In the rows, zero is written as 128.
One turn moves each row of this set onto another row. After a few examples, where does it send each row asked below?
j736: [165 145 111 120 159 131 118 115 132 150 121 149 126 130  89 101 101 104
 128 100 124 126 142 104 107  91 162]
j252: [124 142 125 136 133 138 119 122 143 149 141 145 125 120  93 131 103 138
 148 135 121 157 135 101 145 126 122]
j534: [131 139 118  86 140 179 115 123 167 122 111 146 132 133 137  73 107 115
 178 136 127 122 136 113 131 111 135]
j411: [138 127 123 125 176 149 153 107 142 168 116 132 138 155 104 136  86 109
 149 155 113 129 130 112 135 111 141]
j298: [136 115 108  96 132 157 164 127 143 130 114 136 153 132 129  96 124 136
 140 150 109 119 106  93 157 120 151]
j836: [156 142 105 103 162 129 120 134 165 117 119 126 121 108 102  96 121 147
 137 137 152 101 122 117 110 109 126]
j261: [124 142 151  99 125 149 133 133 164 141 117 154 140 147  99 123 129 123
 109 132 131 139 113  83 166 100 152]
j861: [137 144 115 118 166 164 113 131 166 156 130 151 132 126 101 103 112 120
 140 124 177 130 123 129 137 136 108]
j500: [152 149 106 107 164 126 128 124 159 117 112 129 121 107 103  94 115 150
 133 129 155  99 122 117 122 105 134]
j87: [127 131 149 104 125 154 136 136 157 142 121 148 151 157 103 128 129 135
 106 131 132 133 117  80 164 102 141]
j664: [149 171 122 112 135 135 148 144 152 155 102 125 146 150 131  90 117 127
 121 145 130  97 105 119 141  96 116]
j814: [168 159 105 108 142 171 115 147 142 167 132 148 132 124 112  89 119  93
 157 106 110 113 136 113 131 106 110]
j488: [155 133 144  97 178 167 131 111 150 145 128 160 162 131  91 143 127 115
 112 114 143 114 129 106 123  95 148]
j282: [135 133 131 134 175 153 155 117 146 162 111 134 145 153 111 137  86 111
 158 159 116 130 129 107 139 108 138]
j892: [157 165 108 109 137 167 112 143 146 155 124 151 133 131 121  84 129  98
 156  94 112 122 144 115 129 115 111]
j927: [156 139 107 104 159 131 129 125 159 116 113 124 120 106 112  93 123 147
 147 133 153  96 116 109 119 110 128]
j162: [126 142 131 137 141 138 117 125 137 147 136 138 128 112  89 141 108 133
 150 137 118 150 137 105 143 125 128]
j516: [168 156 110 106 136 169 113 154 144 155 126 152 137 128 111  92 133  90
 156 110 109 114 140 113 127 105 107]
j943: [135 126 115  88 151 185 122 128 169 124 106 139 138 136 129  75 122 112
 179 136 124 120 126 123 131 106 130]
j596: [139 142 119 115 172 163 117 129 168 157 134 150 134 117  94 115 114 132
 138 124 172 130 116 128 146 130 110]
j363: [153 138 140  94 175 163 130 107 146 157 121 165 165 137  91 145 117 120
 107 112 141 114 122 103 126  97 142]
j474: [130 131 119  92 147 187 118 126 165 125 115 145 135 134 136  78 107 112
 182 133 127 123 134 116 130 111 135]
j968: [142 151 153 106 149 134 126 121 176 144  99 128 157 153 125 119 112 131
 159 148 111 117 138  97 123  80 114]
j276: [157 165 116 115 139 136 144 149 156 155 104 126 143 147 124  87 114 128
 122 151 133  96 112 122 132  87 112]
j984: [157 128 139  98 180 161 128  96 149 151 126 159 151 147  90 136 123 117
 113 109 144 120 127  95 125  94 146]
j590: [130 142 124 134 134 137 115 119 136 152 139 144 126 110  90 132 111 130
 144 132 115 147 146 105 138 127 117]
j643: [134 126 111  82 150 180 124 126 166 125 114 140 134 145 140  80 120 116
 181 126 131 117 128 113 132 113 136]
j577: [139 115 114 101 136 164 165 140 148 129 119 138 154 125 124  91 118 138
 151 150 118 122 108  91 153 129 152]
j143: [126 141 148  89 124 143 133 128 156 142 113 153 140 148  97 122 125 140
 114 135 129 133 111  78 165 104 150]
j627: [168 145 110 122 154 135 123 123 128 144 117 147 124 132  85  96 111  96
 126 109 128 124 144 113 112  94 167]
j520: [146 150 147  97 153 134 116 115 173 148  98 123 154 163 123 118 106 131
 164 144 109 118 139 103 127  84 116]
j944: [160 172 118 113 142 131 143 150 150 156 111 124 151 152 123  91 114 133
 124 137 131  94 114 119 136  91 111]
j864: [173 146 107 126 157 142 126 108 122 153 117 148 120 124  92 100 114 104
 127 100 119 123 140 111 118  97 156]
j634: [136 149 157  95 156 133 124 115 176 145 107 124 162 160 123 126 115 132
 155 139 110 119 135  97 122  89 118]
j21: [140 132 118 128 173 154 154 110 143 160 113 137 146 149 114 135  82 117
 157 159 104 131 130 108 136 115 132]
j916: [130 114 116 104 136 162 169 139 151 118 109 140 153 131 125  92 120 135
 140 151 108 119 113  91 150 120 147]
j876: [126 144 144  90 124 151 134 134 160 139 116 152 145 148  98 122 128 136
 108 135 135 130 111  79 167 110 145]
j656: [172 146 109 123 159 132 125 116 130 154 115 148 130 131  85 102 107 102
 126 104 120 124 136 105 108  88 160]
j265: [155 136 140  93 172 162 127 105 149 148 120 160 164 142  90 142 121 124
 108 116 148 114 121 101 121  93 147]
j168: [160 162 110 111 139 170 112 145 146 162 127 150 131 129 111  91 119  90
 158 104 104 118 141 112 127 100 108]
j750: [137 147 117 119 170 162 112 138 163 155 132 147 135 120  91 114 112 122
 133 130 169 133 118 135 139 136 115]
j638: [143 111 118 105 137 164 168 141 147 127 121 144 157 125 128 101 124 131
 146 150 110 123 102  90 146 118 148]
j174: [159 128 140 103 175 163 121 101 153 150 114 153 157 138  90 146 125 118
 112 115 147 123 129 101 131  93 152]
j746: [141 119 117  98 140 166 170 139 148 133 121 143 161 133 127  92 117 140
 150 151 119 118 104  90 149 126 146]
j218: [159 164 106 113 136 169 110 149 144 152 134 144 129 135 109  87 132  94
 160 103 115 124 136 117 122 100 112]
j98: [124 141 144  94 128 147 134 121 159 143 120 156 156 154 103 120 131 130
 102 128 127 136 117  78 164 107 139]
j817: [170 153 100 129 161 142 127 117 129 144 117 147 129 124  89 110 115  97
 123 105 123 127 141 107 110  98 158]
j885: [132 129 119  89 143 181 117 127 167 118 105 150 133 143 137  80 111 106
 176 140 129 125 130 114 127 107 138]

j750 moves to j836
j261 moves to j488
And these:
j927 moves to j664
j656 moves to j168
j87 moves to j174
j944 moves to j520
j298 moves to j98
j814 moves to j534

